Each row is where one point has got to under a steady rotation. How many steps took it there?
The counts run from 0 to 1040.
[-15  21   1 -12   8  23  -1  21 -29 -37  47   3 -38  40 -33  18 -15  53
  21 -22 -46  21  11 -17  29 -15   4  42  44 -40  20 -42   4  40 -15 -30
  -7 -47 -29  -6  10   1 -36   6 -41  43 -40  31  43 -44  36 -10]	854
[ 14  66 -25 -19  23  25 -21   3  23 -37  26  23 -50  26  -3  28   3  60
  48 -12 -28  -4  27 -18   2 -15  34  38  23 -31  20  -6  11  33 -26   6
 -31 -40 -45 -39  12 -21 -50   6 -14  16  21  19  20 -71  20  -3]	29
[ 26  33 -23  -5  -2   5 -26  16 -10 -27  44  23 -48  30  -1  50 -27  28
  47 -31 -60  27  20 -18  10   0  22  47  58 -30  19 -18  20  43 -37  -6
 -24 -11 -52  -7   9 -29 -29   0 -45  23 -21  32  28 -60  14 -19]	975
[ -8  54  -9  -1  28  17  -2  -3   3 -23  46  -9 -27  38  10  -5 -16  53
  33 -37 -47  28  17 -28  21 -17  19  56  28 -44   7 -34   5  47  -2  -3
  -7 -43 -10 -15  30   8 -39  31 -25  22  -1  19  44 -66  23  -4]	189
[ 22  50 -42  -2  18   0 -29   0   6 -32  26  17 -37  46  21   0 -22  51
  57 -17 -33  22  21 -26 -19 -20  11  35  39 -20   0 -25  25  41 -11  45
 -36 -36 -25  -7  39  -5 -43   5 -32  23  30   3  34 -56  21  -6]	434
[  4  44 -32 -19  20  30 -11   5   7 -37  43   2 -15  43   8  13   2  74
  34 -19 -54  12  16 -28  18 -35  40  42  24 -43  26 -22   2  28 -22  -6
 -41 -54 -15 -30  21  -2 -44  28  -6  31 -16  18  38 -43  23 -13]	890
[-10  24 -13   0  15  15   3  -1 -22 -38  35   6 -34  37 -17  10 -18  71
  44 -33 -46  29  21 -23  18  -5  -6  44  44 -23  19 -38   3  53 -10 -15
 -17 -40 -13   2   5   4 -42  17 -32  29 -14  26  62 -53  36 -26]	193
[ 29  35 -28 -11  22  13  -8  14 -12 -15   0  29 -63  31 -15   8 -24  57
  25 -12  -9   1  15  -9   0 -28  -3  32  37  -7   9 -26  22  40 -10  24
   3 -46 -31  14  27   4 -45 -10 -48  37  38  25  72 -64  44 -20]	296
[ 13  34 -44  -3   0  -7 -47  15   1 -43  37  15 -35  41  13  15 -19  36
  60 -18 -50  27  21 -27 -10 -15  19  38  50 -36   1 -33  35  38 -30  25
 -51 -30 -48   4  31  -9 -30 -10 -45  29 -17   5  19 -58  13  -7]	978
[ 32  15 -30 -17   9  23 -15  26 -16 -38  41  25 -43  60 -26  -2 -15  71
  20 -17 -36  15  12 -19  14 -20   9  20  27 -53   9 -18  43  28   3  11
 -27 -46 -16 -21   4  -2 -45  -1 -41  53 -47  15  34 -25  36 -18]	1010
[ 13  20 -26  -7   5   6 -15  22 -30 -18  18  17 -55  49 -18  -8 -38  33
  19 -18 -16  16  18  -9  11 -22  -5  42  35 -34  -5 -46  36  44  -4  15
  15 -36 -21  10  28  11 -43  -4 -63  54  10  23  60 -50  37  -9]	703
[  1  28 -48 -24  -9   2 -25  -9 -21 -37  34  28 -44  27  -6  21 -30  59
  49 -24 -41   3  24 -33   5   0   8  34  33 -37  11 -25  19  57 -26  -7
  -1 -23 -31 -32 -17 -33 -48  -3 -28  21   9  31  37 -69  17 -15]	428
[  9  32 -26 -20  -8  -2 -19  -4 -14 -42  41  33 -38  30 -41  35 -15  56
  30 -39 -50   6  21 -28  16 -14 -16  42  39 -35  28   0  25  46 -13   2
 -37 -35 -43   5  -4 -39 -48   6 -22  23 -21  41  31 -54  10 -16]	20
[ -7  65   2  13  22   3 -30   8  18 -31  28  23 -42  26 -24  28 -23  18
  57 -41 -43  30  24 -28   8 -15  12  45  39 -31   4 -14  30  46 -14  20
 -33 -23 -41  19  42 -18 -42  10 -35  16   5  31  24 -74  13  14]	825
[ 15  57 -20  -9  19  21 -34  31  18 -37  16  41 -69  29 -11  31 -11  37
  47  -9 -17  13  32 -12   1   5  30  15  33 -33   0 -16  55  33 -13  10
 -10 -25 -50 -21  26 -13 -38  -8 -45  20  29  19  21 -78  28   0]	320
[ 23  56 -23 -10   8   8 -39   4  28 -43  36  35 -58  46   1  12 -23  35
  36 -20 -41  11  10 -28   0 -17  18  43  38 -32  22 -13  27  25 -17  35
 -55 -37 -35 -22  24 -34 -61  -6 -24  23   3  19  20 -50   5  -2]	922
[ 14  36 -29 -17   4   7  -6  -4 -22 -15  30  10 -42  33   2   0 -31  59
  14 -19 -28  -8  -2 -34  15 -24  -6  62  45 -34  16 -39  -3  45 -37  15
   2 -39 -30  -6  16 -15 -58  13 -32  41  30  24  67 -60  30 -15]	41
[-16  42 -17   3  30  23 -19  23   6 -35  13  37 -49  49 -48  16  -3  48
  11 -21 -19   7  22  -9  18 -52  13  34  21 -29  11  -8  15  30   5  10
 -24 -66 -26  11  44  10 -59  12 -26  35  15  19  59 -52  26   1]	651
[  2  34 -23 -12  -5   6 -15  20 -19 -27  42  30 -48  46 -44  -4 -32  43
  14 -40 -22  17  21 -26  24  -4  -3  30  22 -49  -1 -24  52  56  11  -8
  19 -35 -14  -6   2  -5 -49  -6 -48  48  -1  29  35 -72  34  -3]	562
[-26  32 -13   4  10  18 -33  40  -2 -53  35  32 -47  54 -32   8 -22  16
  21 -19 -20  24  31 -17  23 -21  28  36  23 -45 -12 -35  42  39  -3  -8
  -9 -43 -23 -16  28  10 -48 -12 -42  48   2  13  15 -69  24  19]	711
[ -8  46 -36 -12   0   4 -36  22  14 -48  43  44 -52  52 -29   2 -27  36
  29 -28 -21   8  25 -23  16 -17  27  21  20 -41  -2 -18  37  41  -3  -7
  -9 -43 -11 -37   5 -15 -62 -15 -26  28  21  14  10 -74  12  14]	167
[ 19  30   4 -11  28  37   8   4 -16 -24  36  23 -62  33  -2  21 -11  60
  50 -10 -38  15  18  -8  31   2  17  37  32 -29  25 -36  14  31 -15 -24
  -6 -38  -8 -35  -1  14 -43   7 -43  41 -13  29  62 -58  44 -23]	951
[ 17  36  -7  -6  33  37 -20  35   2 -32  12  36 -76  46  -8  28 -16  24
  36   4 -22  15  20   8  15 -17  40  24  34 -21   9 -33  32  23 -12   4
 -10 -37 -16 -19  35   8 -46 -16 -53  39  15  26  43 -73  40  -1]	203
[-16  23 -41 -24   7  22 -11  13 -16 -41  40   1 -24  21 -10  33  -5  74
  39 -25 -50  10  27 -27  13 -10  30  30  43 -42   8 -31   5  47 -40 -27
 -10 -34 -43 -13  -3  -8 -29   8 -24  26 -20  23  38 -57  22 -19]	484
[  9  27 -38 -18   4   3 -32  18   6 -48  26  21 -40  33 -13  24  -4  62
  51 -23 -46  14  21 -30 -12 -17   7  19  42 -39  13 -11  33  36 -21  30
 -59 -33 -66  11  24 -25 -30 -10 -37  30 -12  15  28 -43  18 -26]	374
[  6  32 -18 -24  20  45   0  34  -5 -20  20  15 -46  32 -43  15   5  68
   3 -19 -16   2  24   0  33 -25  37  33  23 -51  11 -23  22  27  -6 -19
  12 -62 -34 -11  21   7 -42  18 -38  50  -2  24  48 -55  47  -4]	501
[  7  33  11  -6  -6  15 -11   2 -14 -33  52  30 -52  35 -41  24 -25  47
  28 -48 -43  17  16 -26  22   9  -9  54  42 -30  24 -21  27  42  -8 -14
  -1 -21 -40  -3  -5 -25 -47   6 -46  31 -19  39  42 -57  22 -12]	564
[ 14  58  -8  -3  14  17 -26  21  36 -28  48  19 -33  31 -36  20   6  37
   8 -38 -42   7  18 -34  20 -18  25  52  31 -60  13  -1  29  34 -17   5
 -32 -44 -51 -13  31 -29 -42  19 -21  22 -10  29  12 -53  10  11]	1023
[-14  42  -6   2  26  36  -3  23   5 -33  23  -1 -47  23  -3   1   3  44
  31   0 -19  11   4 -25   7 -17   9  49  44 -49   4 -59  -3  27 -20   3
 -14 -47 -61 -12  48  13 -36  -3 -47  35   2  20  48 -60  47   3]	846
[-20  32 -54 -18   3   9 -23  24  -2 -43  44  -5 -16  40 -12   7 -11  69
  40 -30 -49  33  34 -24  11 -22  35  29  15 -54  -7 -35  30  56 -10  -6
 -16 -46 -22  -3  13   1 -37  25 -28  35 -19   2  24 -60  22  -4]	482
[  1  53   5  -7  26  32  -2  16   8 -33  43  31 -61  48 -27  14  -9  46
   7 -20 -30   1   7 -15  35 -48  30  53  29 -36  29 -18  -4  19 -17  -3
 -25 -62 -15 -30  24  -8 -66  14 -22  28  -2  30  37 -54  21  12]	653
[ 19  45 -38 -11  -3   3 -39  30   7 -13  29  15 -44  32  -6  25 -26  18
  15 -26 -32  13  18 -15   8 -24  37  42  42 -41  -8 -29  40  39 -28  28
   3 -30 -49   9  39 -18 -31  -9 -50  41  19   9  13 -76  15  10]	473
[  6  29 -42 -17  12  -2 -26  -7  -8 -46  30  19 -36  28  -5  22 -10  71
  48 -18 -42   3  17 -36 -10 -23  -5  36  46 -24  22 -19  -2  45 -34  21
 -55 -42 -52  -6  10 -18 -50   1 -16  23  -2  22  44 -44  15 -26]	1035
